Y: rows in 3 groups, each row roughly a mix of its group's directions
Y (78 x 11)
[[ 64  -1  32  23   7   8  -5  -6  -9  25 -13]
 [-13 -40 -11  39  21  21 -23   6  25  19 -30]
 [ -5  41 -30 -17  10  -6 -50 -14  21  -5  23]
 [-29 -17  22  -4   9  12 -65 -17 -19  -2   5]
 [  1  38  11   4 -46  15  30  -1  29  31   5]
 [-37  44  -8   5  24 -44  -5 -12  -3 -21   8]
 [-31 -28 -43 -35 -17   2  31  -5  15 -10  15]
 [ 51 -19 -11 -22 -31  33   4 -26   4 -16 -11]
 [  7  28   9  11 -27  24  30  -8  38  43 -13]
 [ 31  44 -39  -5  -7 -20   7  -4  21  17  31]
 [-41 -24   6  35  11 -13 -36  34   5 -15  16]
 [  3 -35  28  25   9  -4  49   8 -27  -2 -26]
 [-32   1  -4 -36 -29  22  22  20 -28  21 -30]
 [ -6  12 -17 -13 -11   4  27  30  47 -42 -18]
 [  6  25   2  18  26 -23  14  37 -15 -11  51]
 [-32 -33  -7  20   8 -19 -39  27 -18 -31  15]
 [ -4  26  42 -33  18   6 -25  11   6   8 -45]
 [ 17 -42  19  -9 -13  47 -27  20  25   1  -7]
 [-17 -57  47  15  -4   1   4  -1 -21 -15  -2]
 [ -7  37 -26 -21  44  12 -13 -34  -7  20 -16]
 [ -6 -19  26  36  27 -28 -24 -15 -44  -2  10]
 [  7 -30  27  20  20  -3  30 -19 -46  26 -12]
 [ 35  14  16 -26   6  24  21 -39  23  21 -29]
 [ -5  15 -20 -28 -34  22  -3  29  48 -21  -6]
 [  1 -36 -29  12   2   0 -59 -20  14 -17   2]
 [  3 -14  17  33  10   4  24  24 -42  10 -44]
 [ 15  13 -13  -6  29 -29  17 -49   4  11  40]
 [ 50 -45 -12   7   4   8   0 -20  33  -3  21]
 [  9  18  11 -47 -47  -9   6 -20 -19 -27  12]
 [ 28  27  13   1 -35  30  29 -10  36  25   0]
 [-15  -7 -36 -14  22 -33 -35 -35  20 -21  -2]
 [  5  18  -8 -31  37 -42 -12 -36  17  -5 -21]
 [ 17 -12 -39  -5  10 -30 -29 -46 -13   8 -22]
 [ 43  -8  31  15 -18  33  17  17 -22  32 -12]
 [ 33   1 -20 -15  19 -35  42 -37  12   7   9]
 [-11 -30  29  11 -34   2 -52  16 -11  -4  23]
 [ 21  27  -9  34  10   2  31  35   7  14  41]
 [ 14  53 -41   5  14 -29  -7   6  23 -15  14]
 [-10  24 -32   6  33 -30  30  14 -37  23   6]
 [-34 -33 -32 -26  -8  10 -42  -4  19 -18  -9]
 [-16 -37 -31  -8 -21  11 -16 -25 -10   8 -50]
 [ 18  36   0 -21 -36  13  38 -24  11  29 -13]
 [ -1  -8   1 -38 -29  33 -27 -23   9  36  25]
 [  3 -16  15  30   8   1  40  29 -27  -5 -45]
 [ 20  25  -5 -47 -34 -10  23 -24 -29 -14   6]
 [  4  -9 -47   7  15 -41  -4 -43   7 -13  18]
 [  9  31  50  40  18   2 -15  23   8 -13  17]
 [ -5 -19  45  -4  40   0 -38  -5  23 -25   0]
 [-25  -8   3  20 -56  23  -9   2  34  20 -16]
 [ 27 -18  14  31   6 -32  46  -8 -27  15  16]
 [ 19  56 -42  -6  14   4  -3  -1  -3  31 -13]
 [ -1 -14  52 -16  17  12 -33 -21  34 -17 -13]
 [ 12 -29  30  -1 -11  44   6  32  36  -9  19]
 [-47  23   0 -53   7 -10  21   9  14  -9 -13]
 [  6 -11   8 -18   9  24   7 -40 -28  55   1]
 [-12  48  -6  20  15 -43   1 -18 -37   5  -8]
 [ -4 -28  10 -22  34   5 -22 -36   3   1 -48]
 [  5 -29  15  -5 -49  20 -33  -2  15 -38   8]
 [-13  31 -11  -1 -11 -19  54  -1 -40  19  -1]
 [-39  18  11 -39  23 -10 -26   5  33 -24 -14]
 [-44 -18 -21   3 -11  12 -56   8   4 -23  -2]
 [-56 -10  26   5 -27 -15 -38  11   9 -14   1]
 [-28  12  30 -27 -14  29  36  42   8   1   1]
 [-15  22  -5   9  49 -13 -43 -28 -26  -1  -2]
 [ -7   9  22   1 -13  26   6 -23  44  38 -35]
 [-19  10   2   3  36 -11 -57 -31 -18  -5  14]
 [ -3 -45  38   9   4   9   7 -23 -40  28   1]
 [-13 -24   8 -10 -38  25 -20 -29  26   8 -42]
 [ 32  -5 -10  47  17 -23  -3 -22  13 -16  41]
 [ -1 -39  28  -4 -19  34  28   8 -22  27 -28]
 [ 16 -24   5 -25 -30   1  39 -19  29  11  39]
 [  1   7   4 -38  32  -9   9 -42 -13  16 -42]
 [-12  14 -15 -43  21  21 -17 -49  14  18  13]
 [-34  19  -8  17 -25   6 -14  14 -56  15 -20]
 [  2 -52   4  10  31  15 -41  -6  11 -20 -22]
 [-21  45 -10  -4  15 -35  33  12 -28  23  14]
 [ 19   3 -14  -3  -1 -17  68   2  30 -16   5]
 [-13 -10  13 -50  16   9   6   7  55 -19  -1]]
which group is each row in? (one row of each group first)
[ 40  30  15 -31 -17  -3  21  -5 -12 -27  37]	Q
[-10 -17 -40 -41  15 -26  -4 -34  27 -13  -5]	S
[ 29   9 -11  22 -33 -36  19  29  20 -12  32]	H

[ -5  49  27  17  36 -35  -7  -4  10 -19  10]	S
[ 44 -17  -4  35  19 -14 -11 -23  26 -14  33]	S
[ 41 -22  40  17  -4  39  -6  23  21   4   8]	S
[ 57 -22   3  11   2   3  41 -13  18  10  25]	S
[ 28  -5  27   8  -5  40   0 -16  53  15 -15]	Q
[ 35  25  48  -5  36 -11   7  -1  32  -3  -2]	S
[ 23 -44  -7  10  54  11 -24  -2   0 -19 -12]	Q
[ 24  16   8 -17   6 -10  -9 -18 -34  34 -52]	S
[ 27 -37  20 -28  -4  39 -22   9  27   9 -23]	S
